x =
[[  2   6 -16  28  -7   5   2  -1  -3  -5 -20 -12]
 [  4 -20 -15   3   0  14 -15  -6  27   1  -3   4]
 [ 21   7 -12   8 -20   1   7  18  20 -11  10   5]
 [ -2  -6  -7  17   7   5  -7  12   1 -19  -2 -19]
 [ 35  -8   0 -64 -18 -24 -74   6 -18 -53  51  84]]
Counting starts at 1.
The entry at row 1, column 1? 2
The entry at row 2, column 1? 4
The entry just left of -53? -18
The entry in row 3 and column 1 -> 21
The bottom-right entry? 84
The entry in the bottom-left corner? 35
The entry at row 1, column 2? 6
The entry directly above the smallest entry? -7
The entry just left of the largest entry is 51
The entry just left of 17 is -7
The entry at row 3, column 3? -12
The entry just left of the smallest entry: -24
The entry in row 1 and column 3 is -16
The entry just right of 20? -11

[[ 2.118  0.333  0.394 -0.382 -1.617 -0.008  0.912  0.678 -0.348 -1.704
  -1.079 -0.656]
 [ 0.344 -0.325  0.048 -0.379 -1.676  0.013 -0.620 -0.293 -0.926 -0.785
  -1.970 -1.441]
 [ 0.940 -0.352  0.263 -0.231 -1.779 -0.112 -0.200 -0.023 -0.809 -1.094
  -1.843 -1.380]
 [-0.872 -0.268  1.065  0.338  0.840 -0.026 -1.102 -1.613  1.930  1.606
   1.197 -0.569]]
The entry just right of the smallest entry is -1.441
Find the entry just left of the smallest entry.
-0.785
Find the entry just right of -0.348.
-1.704
The entry just left of -1.676: -0.379
The entry just right of 1.197 -> -0.569
The maximum: 2.118
The minimum: -1.970
Find the entry just left of -0.379.
0.048
The entry just right of -0.809 is -1.094

Questions about the row below.
1) Read off the entry just right of -53.
2) Read off the median of all entries.
[-53 -72 -57 -49 -76   6  26]
1) -72
2) -53
